In the rows, zero is written as 100.
A single turn carries every row of the set below to another of its rows. Some are shown first; where does it send the rows asked next?
begi: 109; 111; 121; 109; 84; 84; 76; 113; 139; 109; 93; 105
Kab: 94; 87; 112; 111; 79; 76; 97; 107; 143; 99; 72; 113
zege: 94; 80; 120; 115; 88; 90; 97; 85; 88; 112; 93; 109
bifoz: 86; 90; 110; 119; 72; 84; 96; 102; 142; 99; 79; 115
tep: 78; 79; 119; 120; 90; 85; 91; 110; 135; 99; 75; 112
tero: 95; 104; 118; 113; 91; 96; 98; 136; 116; 99; 102; 101
Rike: 98; 100; 120; 97; 73; 94; 102; 131; 115; 89; 102; 111
pipa: 112; 90; 114; 111; 90; 82; 104; 90; 92; 115; 80; 101
rolaz: 85; 100; 126; 110; 73; 110; 74; 117; 121; 90; 81; 109
nid: 99; 103; 119; 104; 83; 96; 101; 137; 113; 93; 94; 103
Zul: 102; 82; 113; 104; 96; 77; 101; 86; 95; 97; 82; 105
bisol: 97; 87; 114; 114; 75; 93; 101; 81; 89; 109; 91; 109
lovo: 95; 79; 133; 100; 66; 101; 76; 108; 122; 89; 88; 116
sav: 98; 115; 116; 117; 73; 103; 77; 114; 131; 102; 83; 103
vatu: 92; 83; 113; 113; 97; 88; 98; 86; 91; 97; 83; 102
vebik: 89; 82; 109; 117; 90; 92; 90; 82; 92; 111; 89; 103
Kat: 88; 87; 136; 97; 84; 96; 72; 118; 122; 91; 87; 117
gabot: 110; 103; 118; 122; 81; 100; 78; 116; 131; 107; 76; 93
beg: 103; 94; 133; 96; 90; 80; 73; 115; 133; 102; 95; 115
Ven: 96; 89; 104; 113; 76; 89; 94; 76; 97; 110; 91; 105
rebit: 107; 91; 107; 107; 88; 75; 103; 81; 102; 101; 88; 105
Ves: 108; 98; 124; 109; 85; 93; 82; 138; 113; 116; 97; 112
toli: 77; 84; 113; 124; 79; 89; 92; 104; 138; 99; 81; 114
nufez: 98; 94; 124; 107; 68; 102; 81; 130; 110; 107; 104; 121
doso: 100; 92; 127; 109; 83; 97; 79; 134; 112; 114; 106; 118
Rel: 101; 94; 123; 111; 65; 110; 81; 114; 123; 91; 70; 103
Kivor: 95; 99; 120; 102; 75; 92; 98; 126; 119; 95; 115; 113
Dag: 96; 79; 113; 110; 99; 86; 92; 88; 91; 110; 80; 100
dogup: 92; 102; 119; 112; 87; 92; 96; 129; 119; 102; 115; 108
Bavo: 109; 93; 126; 119; 92; 85; 73; 112; 137; 115; 96; 101
Kasu: 108; 84; 110; 103; 91; 79; 97; 87; 95; 109; 76; 100
Regu: 106; 101; 119; 106; 64; 103; 86; 132; 111; 106; 95; 117
ramo: 88; 81; 118; 112; 90; 78; 95; 112; 138; 99; 70; 111
zevug: 103; 82; 120; 113; 98; 83; 99; 90; 90; 116; 87; 104
fise: 99; 95; 103; 118; 83; 83; 101; 77; 100; 103; 92; 103
fam: 113; 103; 119; 106; 73; 96; 86; 137; 113; 111; 90; 112
Til: 108; 90; 104; 104; 78; 81; 98; 79; 99; 108; 83; 104
sobit: 109; 93; 110; 112; 75; 88; 106; 84; 92; 110; 82; 105
sina: 90; 90; 106; 121; 89; 92; 98; 82; 95; 100; 89; 101
zeg: 100; 77; 135; 105; 82; 86; 72; 106; 132; 104; 104; 115

Til goes to Ven
tep goes to ramo
Rike goes to Kivor
Now these:
Kat goes to beg
bisol goes to zege
Bavo goes to gabot
Ves goes to fam
fise goes to sina

